One vector is turned by the same rotation once a tick. Each row is the vector after some number of ticks, and that number follows the row.
The counts run from 0 to 589.
4  11  13  0  -23  10  -11  -2  -3  2  15  0  -4  12  -7  -12  -4  26  22  -8  3  -9  -6  7  -8  -2  2  10  -15  2  10  5  0  -2  16  18  -3  -7  -6  -6  -9  1  -4  -4  5  11  15  5  -3  -1
476
-3  11  9  0  -14  -13  -5  0  -7  -1  12  0  5  4  -4  -11  8  28  20  -4  -4  -17  2  12  -3  8  -12  11  -11  2  1  21  7  -3  11  6  -9  -17  -10  3  -4  4  -4  14  5  5  4  10  -11  -2
40
7  7  7  -5  -23  9  6  -3  0  15  11  2  -8  3  1  -6  -1  10  32  -7  0  -19  10  7  1  -2  -10  7  0  1  -1  12  2  -5  8  18  0  -2  -7  -18  -11  6  -18  5  2  7  7  16  0  -7
130
-2  3  0  6  -22  8  1  -1  -6  6  11  7  -1  8  0  -8  6  27  28  -1  1  -17  1  10  -6  0  -10  7  -13  3  -2  18  1  -1  16  11  -5  -1  -9  -4  -7  3  -13  6  5  7  9  11  4  -15
161
-1  8  7  -13  -5  -4  -1  3  -17  6  10  5  7  -10  -4  -4  1  33  15  -10  0  -16  -1  4  2  0  -17  3  -7  16  3  17  13  -8  -2  6  -9  -12  -24  0  -7  4  -5  -2  7  -1  2  0  -13  2
315
0  15  -3  -5  -20  0  -8  6  2  10  13  -9  -7  6  2  -13  4  17  19  -2  -1  -23  12  8  -13  8  -2  5  -19  5  3  1  6  -5  8  0  10  -13  -9  -4  -9  -2  -13  0  2  8  2  9  -23  -10
53
10  20  7  -15  -11  -9  -10  9  -5  10  18  -7  7  2  -7  -11  0  20  17  -11  -9  -17  7  7  0  12  -5  3  -8  10  5  6  12  -6  3  2  -3  -17  -5  -4  -5  -1  -2  4  5  4  5  4  -27  5
345
-5  8  -1  -2  -10  3  4  3  -7  7  9  4  0  1  1  -3  5  32  23  -7  2  -19  0  3  -7  -5  -14  2  -7  13  0  21  3  -6  5  3  -4  -7  -20  -4  -11  7  -17  -3  8  0  9  4  -4  -18
278
-1  11  19  -5  -21  1  -11  -9  -2  -2  15  -2  -5  6  -8  -11  -3  23  15  -5  3  -10  -2  8  -4  -1  -4  18  -16  -2  13  9  5  -3  14  18  -6  -15  -7  -2  -4  0  2  0  4  9  11  5  -5  9
360
8  8  6  -5  -23  16  7  -5  -9  15  10  3  -11  2  0  -6  3  9  28  -5  -1  -20  6  9  0  0  -9  5  -9  -2  5  8  6  -7  3  17  2  0  -11  -11  -8  1  -15  -3  -1  6  4  22  -2  -1
209
3  13  11  -19  -21  -2  -13  -2  -5  5  18  -3  6  3  -9  -13  -10  21  15  -12  -11  -9  8  -3  1  -1  -2  17  -7  9  2  5  7  1  8  10  -12  -15  -6  -9  -2  -4  -3  -5  6  0  16  -3  -8  11
25
0  19  13  -13  -11  -4  0  -1  3  6  12  -8  -11  -3  -1  -7  1  15  16  -5  11  -22  5  4  -5  0  -10  6  -3  6  11  8  9  -10  2  11  7  -17  -15  -7  -13  8  -14  1  -2  8  0  11  -23  1
571
9  14  11  -10  -14  9  -5  -2  -10  0  17  -2  -6  11  -4  -15  -1  21  18  -16  -10  -11  -2  6  -7  0  4  11  -14  -4  10  9  3  -2  6  5  -2  -15  -2  -6  -7  -6  -7  -16  3  3  18  11  -7  7
391
4  16  2  -2  -16  4  3  -1  -7  4  15  -5  -12  6  -1  -16  11  13  22  -5  -8  -19  8  14  -5  8  -8  8  -17  -7  4  11  7  -4  5  -1  4  -15  -6  -2  -5  -1  -12  -2  1  4  5  25  -14  -2
289
16  11  6  -7  -19  13  -1  2  -4  20  19  1  2  9  -5  -5  -6  19  29  -16  -9  -12  2  2  5  -3  -3  2  -3  10  3  7  1  0  7  13  -6  -3  -2  -13  -6  -1  -13  -1  7  5  17  9  0  -7
349
2  12  4  -13  -24  13  0  -10  3  17  13  -4  -12  -2  -3  -5  -8  11  23  -3  1  -16  12  -4  2  -10  -9  14  -7  8  3  -1  8  -3  5  19  0  -5  -11  -15  -4  4  -17  -4  0  5  9  9  -2  -5
451
10  6  10  -5  -22  9  -1  7  -6  6  11  8  -1  12  3  -12  3  18  28  -15  -1  -19  1  10  -9  5  3  0  -2  1  1  14  -3  -7  11  12  2  1  -4  -16  -17  -1  -11  -4  2  7  14  9  -4  -3
264
2  10  2  -13  -22  11  -13  3  -9  8  12  -3  -2  1  -2  -12  -4  22  14  -6  1  -17  4  5  -10  4  3  5  -22  9  10  -7  7  -10  5  8  6  -8  -15  -5  -11  -5  -2  -15  2  2  4  -1  -19  4
304
-6  15  7  -22  -18  -7  -7  -3  -2  0  11  -7  -2  -1  -1  -15  -6  14  12  -7  -8  -18  17  -2  -8  2  -4  19  -5  6  -1  5  9  -4  3  2  -3  -20  -12  -9  -7  -1  -13  -7  2  -2  10  2  -18  6
377
7  3  10  -8  -29  14  -12  1  -4  14  11  6  1  4  -3  -8  -7  15  24  -9  3  -14  5  6  -3  4  1  6  -10  6  4  0  0  -8  11  24  0  3  -8  -16  -12  -3  -3  -2  1  9  8  3  -2  4
342
8  14  -3  -1  -16  10  7  -1  -3  21  15  -5  -8  1  -6  -4  4  17  27  -2  -1  -17  5  5  6  -1  -16  4  -13  6  3  7  10  -3  3  9  1  -6  -10  -4  -3  4  -17  5  4  7  1  20  -9  -12
326
4  7  14  -10  -24  -7  -11  3  -12  2  15  4  12  7  -4  -17  -2  20  21  -11  -13  -11  9  7  -2  12  -2  13  -8  1  -2  12  4  -3  13  10  -13  -10  -2  -10  -6  -4  0  7  6  1  12  4  -6  11
142
18  10  1  -8  -20  21  -1  2  -10  18  17  3  -1  7  -4  -7  -3  17  26  -14  -10  -14  1  4  3  1  -2  0  -12  5  5  2  4  -2  4  11  -2  -1  -6  -12  -7  -4  -13  -9  5  3  13  13  -3  -1
428
4  18  14  -25  -12  -6  -9  2  -3  4  17  -6  1  0  -3  -10  -9  19  13  -14  -4  -14  6  -2  -2  0  -2  10  -1  10  8  5  8  -5  0  6  -5  -20  -10  -9  -9  1  -8  -10  3  2  13  -1  -21  9
24
-8  12  9  -6  -26  -2  -11  -4  4  5  9  -6  -8  2  -2  -8  -1  19  16  2  12  -20  6  6  -13  0  -4  13  -15  7  8  2  5  -9  13  18  6  -10  -16  -8  -13  5  -7  3  -1  11  1  1  -17  -3
249
-1  10  3  -20  -8  6  1  -5  -11  10  11  1  2  -10  -5  -1  -7  28  16  -10  -2  -13  3  -6  5  -11  -16  8  -8  17  5  10  12  -5  -2  7  -9  -11  -22  -4  -3  4  -11  -11  7  -4  8  0  -7  0
316
6  20  4  4  -13  3  2  -2  3  7  17  -7  -10  11  -2  -12  4  20  25  -5  -2  -17  -1  9  -5  3  -6  7  -13  0  7  13  4  -1  8  5  2  -15  -3  1  -5  3  -14  2  4  11  10  18  -11  -12
484
-4  6  -5  -5  -17  3  -12  10  -6  9  11  3  7  5  1  -8  0  32  21  -6  -1  -18  3  4  -11  5  -3  -1  -16  18  -1  6  2  -5  9  3  -2  -4  -16  -5  -10  -2  -9  -4  9  4  6  -8  -10  -15
388
2  4  14  -17  -19  0  -3  1  -15  -3  10  7  5  5  3  -14  -1  19  21  -18  -12  -15  7  5  -5  4  -1  13  0  -2  0  18  3  -7  6  6  -9  -10  -8  -15  -11  -4  -10  -8  2  -5  17  6  -2  12
385
-5  14  6  -4  -16  -15  -6  0  -2  1  13  -5  2  1  -4  -14  5  22  18  0  -6  -20  11  11  -5  10  -13  15  -13  2  -2  14  9  -3  10  2  -7  -18  -9  -1  -2  3  -7  15  6  4  1  9  -17  -2
369
6  14  16  -17  -24  -1  -13  -2  -3  2  18  -4  0  6  -4  -16  -9  15  16  -12  -8  -13  9  3  -2  6  4  17  -10  0  6  3  6  -3  10  10  -4  -14  -1  -11  -6  -6  -3  -4  1  5  16  5  -12  13
141
